500 stands for zero in the data rows.
Here are some points, one per row:
[527. 573. 463. 428. 491. 420. 407. 459. 512. 872. 471.]
[763. 454. 495. 456. 483. 502. 458. 532. 536. 491. 429.]
[473. 482. 466. 520. 503. 480. 567. 476. 414. 442. 575.]
[420. 514. 449. 783. 857. 430. 520. 435. 420. 512. 551.]
[460. 499. 469. 493. 492. 427. 445. 505. 448. 443. 452.]
[460. 439. 808. 453. 463. 537. 489. 553. 638. 479. 459.]
[436. 501. 589. 413. 508. 470. 429. 505. 469. 501. 390.]
[426. 584. 430. 515. 468. 456. 391. 459. 446. 478. 470.]
[437. 523. 515. 503. 464. 487. 498. 411. 534. 589. 500.]
[432. 489. 477. 389. 483. 486. 502. 455. 503. 430. 434.]
[575. 518. 667. 444. 462. 443. 513. 494. 785. 506. 468.]
[426. 684. 461. 525. 555. 438. 469. 448. 446. 503. 462.]
[479. 449. 629. 528. 488. 654. 545. 610. 493. 449. 483.]
[485. 498. 449. 551. 590. 433. 475. 432. 448. 458. 472.]
[491. 501. 414. 457. 461. 480. 518. 450. 431. 510. 529.]
[462. 488. 426. 511. 552. 462. 538. 449. 400. 458. 482.]
[444. 628. 468. 614. 661. 392. 467. 461. 539. 468. 541.]
[414. 490. 460. 477. 524. 491. 545. 418. 475. 436. 494.]
[393. 512. 431. 546. 579. 468. 466. 431. 409. 375. 497.]
[817. 528. 560. 482. 444. 584. 526. 567. 592. 589. 481.]
[410. 509. 485. 538. 513. 449. 833. 435. 483. 465. 814.]
[725. 467. 620. 394. 415. 548. 442. 604. 685. 531. 465.]
[472. 778. 502. 470. 532. 443. 500. 431. 421. 498. 447.]
[516. 509. 467. 475. 419. 419. 556. 434. 455. 468. 592.]
[475. 467. 510. 471. 514. 438. 574. 503. 465. 459. 607.]
[503. 516. 434. 445. 434. 480. 522. 467. 434. 401. 530.]
[549. 518. 484. 409. 454. 511. 448. 488. 479. 829. 391.]
[540. 447. 562. 442. 397. 760. 454. 713. 466. 467. 457.]
[444. 506. 475. 492. 485. 541. 516. 510. 470. 448. 503.]
[507. 476. 443. 498. 419. 435. 449. 451. 509. 830. 445.]
[393. 444. 512. 505. 528. 414. 846. 453. 448. 420. 861.]
[507. 496. 667. 440. 377. 570. 459. 515. 576. 416. 439.]
[411. 514. 438. 871. 833. 469. 496. 388. 433. 450. 485.]
[502. 460. 746. 498. 450. 565. 509. 531. 716. 494. 502.]
[523. 459. 517. 429. 518. 551. 395. 582. 469. 562. 374.]
[421. 489. 411. 596. 567. 418. 497. 444. 365. 450. 447.]
[459. 484. 412. 549. 597. 485. 470. 470. 453. 506. 488.]
[477. 524. 452. 435. 500. 439. 558. 517. 478. 479. 503.]
[777. 498. 556. 512. 412. 511. 433. 552. 563. 509. 425.]
[491. 442. 548. 459. 498. 515. 451. 476. 608. 470. 416.]
[454. 579. 453. 452. 472. 425. 578. 497. 503. 499. 513.]
[489. 423. 517. 449. 438. 469. 478. 484. 434. 507. 544.]
[573. 530. 553. 443. 407. 707. 424. 785. 506. 481. 395.]
Along one direction, these points spread out more than along any other. How far along it is each point below, from 0 to 9? The average falls between 4 and 5, and the first point above lies past it.
[501. 434. 784. 448. 438. 511. 439. 543. 679. 460. 500.] -> 7
[547. 448. 609. 503. 473. 547. 469. 505. 828. 459. 486.] -> 6
[533. 447. 453. 528. 514. 456. 775. 455. 438. 444. 826.] -> 2
[795. 475. 479. 494. 480. 560. 449. 598. 533. 521. 495.] -> 6
[520. 455. 475. 488. 424. 578. 434. 673. 503. 529. 391.] -> 6
[537. 532. 512. 488. 483. 516. 418. 531. 485. 724. 511.] -> 5
[506. 464. 554. 483. 420. 603. 558. 530. 542. 499. 509.] -> 5
[715. 516. 525. 456. 459. 583. 492. 594. 540. 538. 477.] -> 7
[479. 483. 458. 526. 462. 485. 566. 478. 425. 443. 557.] -> 4
[504. 508. 409. 432. 493. 446. 555. 478. 451. 469. 489.] -> 4
[433. 445. 426. 444. 433. 442. 469. 514. 431. 490. 479.] -> 4
[455. 437. 482. 479. 475. 421. 444. 507. 474. 522. 451.] -> 5
[401. 513. 462. 533. 616. 466. 501. 476. 444. 428. 459.] -> 3
[554. 452. 527. 415. 473. 685. 446. 861. 509. 531. 453.] -> 7
[483. 429. 866. 487. 441. 629. 512. 525. 615. 457. 465.] -> 7
[449. 518. 444. 496. 476. 428. 417. 376. 436. 482. 426.] -> 4
[448. 477. 436. 480. 593. 451. 464. 425. 415. 451. 493.] -> 3
[446. 548. 402. 469. 498. 518. 381. 427. 412. 426. 437.] -> 4
[394. 550. 385. 541. 562. 453. 460. 501. 416. 501. 479.] -> 3
[466. 506. 454. 864. 834. 462. 550. 420. 442. 460. 533.] -> 1
[427. 455. 484. 472. 539. 471. 552. 418. 437. 455. 534.] -> 3
[573. 578. 486. 461. 473. 511. 394. 473. 493. 788. 460.] -> 6
[555. 446. 523. 454. 456. 692. 473. 926. 540. 502. 415.] -> 7
[442. 475. 512. 464. 531. 441. 604. 422. 425. 446. 571.] -> 3
[453. 473. 436. 503. 390. 472. 514. 524. 434. 447. 496.] -> 4
[458. 508. 512. 465. 425. 488. 442. 499. 460. 516. 492.] -> 5
[399. 552. 430. 810. 851. 409. 550. 390. 458. 452. 530.] -> 1
[492. 546. 422. 519. 467. 442. 495. 487. 493. 435. 501.] -> 4
[435. 523. 447. 571. 586. 429. 508. 423. 457. 412. 477.] -> 3
[454. 582. 395. 501. 472. 481. 464. 458. 503. 537. 515.] -> 4
[439. 506. 468. 599. 555. 479. 523. 418. 443. 463. 471.] -> 3
[585. 480. 531. 398. 500. 817. 428. 731. 527. 517. 506.] -> 7
[416. 438. 471. 530. 540. 372. 404. 534. 477. 488. 478.] -> 4
[510. 468. 503. 423. 476. 449. 445. 514. 498. 544. 471.] -> 5
[518. 430. 654. 414. 462. 612. 510. 534. 559. 423. 498.] -> 6
[431. 459. 571. 461. 507. 479. 640. 454. 574. 484. 614.] -> 4
[809. 452. 481. 415. 406. 524. 443. 570. 601. 500. 421.] -> 7
